Every row has a hidden score from 0 to 20. What is each row's score? 10 is about the middle. The score is a weighted sum of the row's numbers plus the product of two more (or one squared), each taken from its middle value.
[-10   0  -7 -22  26 -11  29  14  -5   5   5 -31   2  -6 -25  21  -8  21
  -2   1] -> 10
[ 34 -25   7  12 -27 -23  26 -17  10 -48  33  13  10  36 -20   8  10 -17
  20 -18] -> 5
[ 48 -12  -3  18 -17 -16  20 -40  -1 -26  12 -20  40  31 -29 -26  -1 -19
  26  22] -> 9
[  9  13 -29  38   6   2 -11  -5  46  25  28 -22 -53  69 -43  57   2  -3
  58  44] -> 6
[ 32   8  -3  -5 -17  20   2 -57 -25 -26   2   8  -3  29 -34   8  24  17
  35  20] -> 6
[ 16   3  -5   4  -8  -5  -4 -17  28 -43  19   9 -43  76 -43  33  37 -23
  28  10] -> 8
[  9  -8  -6  -1  -5  18  24 -50 -43 -10  13   9  -8  20 -30   0   3  30
  26   8] -> 6
[  9 -23  20   3   1   3  25 -11  -3  -2  -2 -25  50 -11   2  -9 -25  24
   3 -19] -> 8
[-13 -12   6  -6  15  17  39  -5  -1   1   8   4 -28  11 -18  20 -30  22
  -6 -24] -> 10
[ 22  -9  15  -1  17  -7  17   4 -24  14   7   3  16  -5  11 -33 -26  12
 -11   9] -> 12
[ 59  16   2  19 -10 -15 -14 -40   9 -21   3 -32  47  38 -22 -21  12  -8
  29  42] -> 9
[ -7 -14   6  24 -38  12  27 -39 -27 -40  33  47 -22  25 -13   6  16  12
  39 -21] -> 4
[-30  -7  11  -5  25  10  43  -1   4   8  22  -4 -25   7 -26  41 -19  23
 -13   0] -> 8
[ 39  16  -3  11   6  22 -20 -52   2   3   5 -25  12  26 -32 -26  22 -13
  34  33] -> 8
[ -9  -9  22   5   6  -5   6  22 -13  32  -7   8   5  -4  33 -18 -48   3
 -20   5] -> 12
[  2  15  13 -28  53  11   2 -16 -10  13 -16 -46  27  -3  -7 -10  -3  10
 -11  20] -> 14
[-62  17 -10 -18 -61 -36 -24  35 -52  22 -29 -34  13 -19  39   8 -17   6
 -20   8] -> 6
[ 41  24  21  46  22  17 -16  11  51 -48  56  56 -56  23  -3 -29  43 -58
  19  -9] -> 12
[-14 -13   4   1   4  12  20   0   2  28  -5   0 -21  -1  13   5 -31  22
 -10   0] -> 8
[ 13   5 -31  41 -18  -4 -15 -24  50 -52  24  31   1 -40   1  -3  36   2
  41 -47] -> 14
[-51   3 -18 -39 -11 -19 -30  22 -30  45 -37 -33  -4 -19  20  30 -15  23
 -12  21] -> 8
[-14  13 -10 -17  20   6  32  -7 -23   3  -1 -15  13   3 -13 -11  -1   0
 -11  15] -> 13
[  2 -15  25  17  29   1  46  18  15  18  27  19 -23 -18   2   4 -11   8
  -9 -27] -> 7
[ 23 -25  -7   6  22  12  17 -18  13 -10 -13   0  44 -44   1 -33  -9  46
   3 -25] -> 11
[  3   0  11   1   3   9  32   6 -21  19  12   9   0 -10  14 -22 -34  -7
 -19  -5] -> 12
[ -6  10  19   4  -1  -5  28   6 -29  19   6   1  12 -23   6 -27 -22 -11
 -13   6] -> 12
[-14 -32  29 -42 -31 -78 -53  63   8 -11 -60 -41  41 -17  53 -23 -14 -56
 -59  -4] -> 10
[  9   2  13 -26  32  23  15  -8 -14   1  -7 -24  24 -20 -22 -12  11  15
  -2  -8] -> 10
[ 57 -15  27  -3 -34 -20  14 -27   9 -91  28   8  16  67 -42 -16  37 -19
   5 -12] -> 3
[ 12 -15 -10  48 -17 -37   5   5  74  -4  22  -7 -17  64 -38  44 -23 -12
  32  37] -> 10
[ 19 -24  28 -19 -11 -56 -32  51  -3 -20 -43 -34  57  19  38  -9 -14 -14
 -31  13] -> 9
[-25 -33  15  -1 -31 -29   8   8 -30  29 -19 -24  28  -7  22  -2 -59  19
 -18  21] -> 7
[  11 -121  -24  -30  -96   14  -62  -70    9  -23  -33   61   -9   12
   35  -41  -12    5   21  -36] -> 2
[-12   7  14 -27  28  15   8  -8 -26  29 -20 -16  18 -13   4 -15 -13  11
  -5  10] -> 12
[ 13   9  15  21  49  52  27  -4 -16  29  17  49 -21 -58  40 -57 -14 -10
 -27 -22] -> 16
[ 10  -3  -5  20  17  11  20 -16  12   5  26   1 -24  18 -24   6  -9  -5
  -1  13] -> 9
[ 27 -27 -17  20 -36   5  15 -35 -27 -37  23  20  28  12 -17 -10  12  31
  32 -11] -> 3
[  8 -17  21 -10  18   2   5  22  -7  19 -15   8  18 -26  16 -36 -23 -12
 -28  -4] -> 13
[ 12  -7 -42  57 -22  -6 -19 -14  62   6  28   2 -16  24 -20  27 -19  13
  58  10] -> 12
[ 32  16  11  13  16  42 -11 -35  -5  -8  13  20   9  -3  -3 -31  25 -15
  24   6] -> 11
[  0 -22  12   4  29   4  56  17  10  19  13  10 -22   8 -12  12 -31  19
 -14  -3] -> 9
[ 48  -7   8   6 -17 -27  15 -30   7 -54  24   0  32  26 -46 -22  21 -22
  18 -10] -> 7
[ 48  35 -17  20   5  17 -27 -41  15 -25   5 -31  13  31 -30 -19  32 -14
  25  36] -> 10
[ 21  -2  30 -11  32  -7   7  21  -8   8  -3 -11  24 -13  18 -34 -19 -20
 -40   4] -> 14
[ 62  37 -17  34  12  15 -64 -53  13   0   7 -43  10  74 -49 -19  17 -39
  61  91] -> 11
[-26  26   5 -44  42  13  -9  -6 -32  20 -47 -46  16   5  -6  11  -2  18
  -1  21] -> 13
[ 11 -11 -28  43 -34  -2  14  -3  56  12  15 -15 -18  47 -27  44 -39  24
  45  16] -> 10
[ 37  35  -2  34  11  28 -23 -58  -1   3   6 -10   3  47 -20 -27   4 -14
  40  65] -> 12
[-63  36 -13 -57 -39 -59 -37  43 -44  24 -25 -43  -4 -39  11  26  26 -50
 -26  14] -> 10
[  2 -24   2   3   1 -15  33   8  36  -7   7 -13  13 -14 -18  17 -18  17
  -5 -20] -> 9
[  8 -34  33 -10   4 -18  24  -2 -20   2 -30 -23  45  -1   5   8 -38  29
 -16  11] -> 8
[ -1  14 -15  46  -5  -6   8  22  64   7  32 -14 -63  67 -34  48 -15 -24
  27  35] -> 10
[-25  -3  12   0  -7  -6  17  14 -33  35 -15   3   4 -10  27 -11 -37  -5
 -15   8] -> 10
[ 11  17  -1  52  13  43 -15 -23  21  25  31  36 -57  28  13  -5 -16 -22
  20  24] -> 13
[-25 -15  -5 -22  18   5  11   2 -14  24 -16 -14  -9  -4 -10   8 -29  28
 -13   5] -> 10
[ 32  25 -21   9  18  24 -21 -55 -11   2   5 -35  10  45 -25   1  18  -3
  44  51] -> 10
[ 39  -4  -2  11 -31 -24   1  -7  22 -86  25 -10  33 -12 -32 -20  51 -41
   7 -23] -> 7
[-111  127  -44 -127   -1  -71 -100   73  -34   -1  -49  -69  -55  -55
  -10   56  127 -126  -41   28] -> 18
[-18 -25 -39  27  -9   0  18  29  98  20  31  26 -35 -39 -10  66 -21  71
  38 -55] -> 16
[-57  30   6 -62 -31 -62 -66  81 -20   6 -75 -43   8 -15  70  25  20 -49
 -54  29] -> 12
[ 44   0   1  28  -7  -1   5 -46 -16  -6  19   4  45  31 -16 -11  -7  13
  39  17] -> 8
[-36  -3  -6   4 -24 -41   9  28 -47  22  -6  -5   6 -15  33 -18 -36 -16
 -31  -3] -> 9
[ -5 -26 -25  11   3   2  28   7  38 -10   0  16  15 -55   2   1 -20  41
   8 -37] -> 13
[ 37  11  36  23  56  58  34  -6 -28  18  32  41  -9 -24  18 -61 -11  -4
  -3 -34] -> 12
[ 11 -24   0  15 -59 -10  19 -48 -28 -45  19  33  16  27 -25   2  10  17
  25 -16] -> 3
[ 22   2  12  15  49  49  18  -9  -4   9  21  46 -19 -43  18 -68   0  -7
 -16 -29] -> 14
[ 20  36   9  47  39  14  -5   6  28  13  44  42 -44  10  -1 -35  12 -39
   9  11] -> 13
[ 26  -3   0  18 -22 -31  15  -2  32 -60  20   8  24 -21 -24 -14  32 -28
   1 -12] -> 9
[-20 -10  24 -18 -32 -60 -16  35 -20  -8 -33 -32  43 -20  18 -19 -22 -20
 -49   8] -> 9
[ -1  24 -11 -26  34  14  21 -25 -23   1  -9 -24  22 -10 -26   3   1  27
  -6  13] -> 14
[-11  -7  14 -28   7  -9  13  -5  -7   9 -17 -19  -1  -5   0   9 -13  -7
  -9   6] -> 10
[  6 -24   6  11 -17 -20  38  20  -6  -3  -1 -15   6  -3  -6  16 -28  28
   3   0] -> 5
[ 38  14   5  32  14   9 -15 -33   4 -10   9  10  18  13 -17 -34  32 -16
  30  -2] -> 9
[-17 -47   6  18  -1 -25  66  13  34  -1  11   3  -8  -4 -27  35 -46  31
   1 -22] -> 7
[ 36  16  -3  17 -25 -30   7 -10  32 -73  31  14  22   3 -41  -7  53 -23
  19 -28] -> 9
[ -6 -12  22 -10 -16 -56  -2  40  -4  10 -20 -37  36  -3  20  -5 -18 -18
 -43  -3] -> 7
[ 36  15  25   5   5 -12  16  14  28 -66  30   6 -13  13 -46   2  52 -63
  -2 -12] -> 9
[ 12  16  -2  26 -16  -6  -2 -11  -6 -42  29  13 -21  38 -22  17  34 -24
  17  10] -> 7
[-49  20 -23 -47  14   9   3  11 -34  39 -28 -33 -22  -2   3  32  16  25
  -8  25] -> 8
[  4   4  37 -10   1 -17 -28  55 -10  18 -29 -13  13 -10  59 -23 -26 -11
 -50  -5] -> 11
[-16  24  -7 -12 -70 -43   2 -12 -49 -78  34  35 -13   9 -13  -6  66 -52
  -5 -35] -> 4
[  1  -5  34 -10  11 -42 -18  36 -11  10 -30  -8  18  -2  33 -26 -14 -35
 -48  16] -> 11
[ -9 -25  24  -4  -2  -9  -6  10 -26  41 -24  -5   3   5  45  -7 -46  20
 -34  27] -> 8
[-49  79   2 -59  33  -6 -44  62 -30  19 -59 -61   5  16  34  54  35  20
 -34  55] -> 14
[-16 -60  15  12  -1 -25  79  28  55 -15  19   2 -35  33 -42  57 -43  30
  -4 -27] -> 6
[ 10  -4  17 -10  23 -17  15  12 -16  17 -13 -20  17  -9   0 -29  -4 -19
 -24   6] -> 10
[ 19  -5   6  18  10  10  16 -11   8  -8   1  10  41 -50  23 -38  -6  44
  13 -23] -> 11
[ 13 -41  13  -6 -18 -24  -3   5 -23  16 -33 -25  38   4  28  -9 -41   6
 -18   3] -> 7
[ -3   1  13  18  26  23   8  -8 -20  23  18  35   5 -37  25 -51 -21 -18
 -17 -14] -> 14
[-23   9   4 -27  21 -10  14  14  -8  15 -16 -44  -3 -19 -15  11  -7   1
 -22   1] -> 10
[ 41  14 -33  43  -5  11 -31 -43  33 -19   9   5  34 -20  -1 -18   3  23
  61   3] -> 13
[ 42   2  38  31  10  34   4 -37 -13 -34  40  41 -10  31 -11 -36  28 -30
   1  -6] -> 7
[ 22 -16 -31  56 -30   3  -1 -13  28  -4  21  16 -11  38 -17  29 -16  17
  50  10] -> 10
[ 10 -16  29 -17 -14 -34  14  22  -3   1 -24 -33  43 -15  13 -18 -30  -5
 -27   1] -> 10
[  9   0  35  24  54  50  21  -2 -18  28  19  54 -14 -35  40 -58 -15  -4
 -14 -20] -> 13
[ -8 -14  10  -8 -16 -29  13  11 -22   1  -7 -25  42 -10  -6 -19 -30   0
 -20   3] -> 10
[-13  -7   0 -25   8   9  20  -5  -4  12 -18 -13  -8   5 -19  26   0  21
  -5   5] -> 8
[ -5 -30 -12  13   7   7  45  15  36 -13   7  13   8 -24 -16  29 -30  44
  13 -36] -> 14
[-101  -10  -24  -19 -127  -99  -35   41  -74   21  -45  -18   21  -40
   71    2  -41  -19  -36   -3] -> 5
[  2  -3 -27  27 -50  10   9 -49   0 -35  41  48   2  -5   5   6   9  33
  45 -43] -> 9
[ 82  30 -16  46  -6 -17 -58 -38  37 -38  13 -16  38  22 -24 -30  40 -33
  48  23] -> 10
[-102   89  -44  -76   13    9  -32    0  -67   35  -27  -49  -36  -16
  -10   65   41   -3    4   33] -> 14
[-24  10   1 -22  15  -4  13  18  -9   6  -3 -17   9  -9 -15   3  -8  -8
 -14  -8] -> 12
[-15   7   9 -13  26   7  13   0 -20  16 -14 -17  12 -15 -23  -6 -13   7
 -11   1] -> 11
[ -7  -2   6  10  13   0  28  18 -20  17   5   8   2 -10  14 -10 -31  10
 -13   6] -> 11
[   1 -127    9 -108  -79  -16 -102  -29   33  -22  -72   49  -56   30
    7  -29   37 -104  -23  -23] -> 2
[ 18  14   8   8   2  -5  15   0  32 -36  35   8 -32  29 -32  12  30 -27
   9   2] -> 8
[ 16  -8 -25  11  17  17  19 -18   9  -6   1   2  45 -77   6 -23  -7  33
   3 -27] -> 15
[-26 -28  14  -7  28   3  35  23  28  19  10  -4 -31  22 -28  45 -19  20
  -9   9] -> 7
[-10 -12   8 -11  12  -2  19  25  -2  16   4  -8  -5   1 -29  21 -16   8
   2 -13] -> 8
[ 29   6  17  13  39  22  32 -16  -5  -1   2  19   0 -29  -2 -36  -2  12
 -10 -18] -> 12
[ 14  63 -57   0  18  58 -63 -63  32  -4 -11 -30   6   5 -43  20  72  28
  78  27] -> 13
[-20  -8   4 -22  14  16  45  -1  12  11  17  -8 -31  13 -27  51  -1  35
  -7 -14] -> 6
[-10  -5  16  -7 -13 -18  -5  20 -34  35 -23 -21  15 -11  49 -18 -28   0
 -21   7] -> 8
[ 14 -37  57 -36  -7 -40 -61  67  13  10 -84 -22  40  15  59   7 -28   3
 -62  18] -> 13
[  -3  -92   16  -74  -57  -51  -60   -1   28  -59  -22   55  -48    6
    0  -35   65 -127  -41  -34] -> 3
[-18 -37 -24  26   1  -2  38  21  70   7  15  15 -19 -24 -15  45 -24  48
  23 -38] -> 13
[ -6   0 -30  16   1   7  -5  -8  29   3   7  11  42 -86  14 -16   9  33
   4 -49] -> 14
[-42  19  -8 -32  12  -2 -20  18 -37  31 -24 -33  13  -2   4  18 -14  13
 -15  20] -> 12
[-41  15  17   8 -58 -36 -16  37 -55  37 -19   3   0 -36  65 -19 -44 -20
 -43  -9] -> 9
[ 45  24  -8  32   2  32 -25 -51   0   5  10 -11  11  51 -12 -14  -2   5
  51  56] -> 10
[-46  26 -39  -1 -83  -3  10 -39 -58 -36  35  35 -18 -14  -5   8  25 -14
  24 -21] -> 7
[ 15 -17 -26  41 -26   8  -4 -29  43 -12  20  25 -20  34 -24  32  -5  25
  42  -7] -> 13
[ 34  -7 -50  38 -39  23  -6 -60  18 -33  28  48  23 -20  10 -20  33  47
  59 -50] -> 10
[ 38  -3 -20  37 -15  19 -17 -58   8 -16  26  10  36  -3 -14 -26   9  32
  46  -2] -> 7
[-51   5  19  -3 -39 -33 -36  44 -49  35 -40 -19  20  -7  71  -4 -49   2
 -42  32] -> 10
[  5  13  12 -16  43  10  34 -18 -19  -7  10 -23  19 -16 -28 -13  -3  20
  -6  -8] -> 13
[  3  32   0  -6 -47 -56   8  13  -2 -85  43  14  26  -5 -30  -8  51 -70
  -6 -25] -> 11
[ 13  17 -12  60  25  39   7 -18  22  35  38  50 -43   3  17 -28 -24  -4
  29   6] -> 14
[ 44  15   2  43  17  57  -4 -33 -15   6  40  43 -20  16  -2 -56   3 -15
  28  13] -> 11
[-42  36  -6 -49  26  19   6 -11 -33   4 -11 -24  16  -7 -26  22  27   6
   0  17] -> 13
[ 24 -16  33  -8  47  18  32  -3  -9   1   2  -2  30 -17 -17 -34   4   5
 -13  -5] -> 10
[-14  -6  31 -64   7 -34 -54  53  12   1 -62 -33   3  -5  10   9  27 -44
 -55  15] -> 10
[ 54 -19  16  15  -7 -28   8 -32   1 -29  18 -20  39  25 -37 -20  -2 -10
  19  20] -> 8
[ -7 -38  20   5   6 -19  66  18  17   5  15 -12  -4  22 -31  46 -53  41
 -12  -8] -> 6
[-13  14   4 -35  28   3  10  -8 -21  17 -20 -29  14 -15  -8   9  -4  15
 -24  16] -> 13
[-17 -12   9 -16  23  25  31  10 -15  22  -5 -19  -7   3 -14  22 -33  15
  -4   4] -> 10
[-26 -29  -8  12  26  10  59  47  50   9  14  11 -65   8 -25  65 -31  30
  -1 -13] -> 11
[ 32 -18   4  22 -31 -17  15 -32  35 -72  41  26  16   3 -24   6  37  -2
  35 -30] -> 5
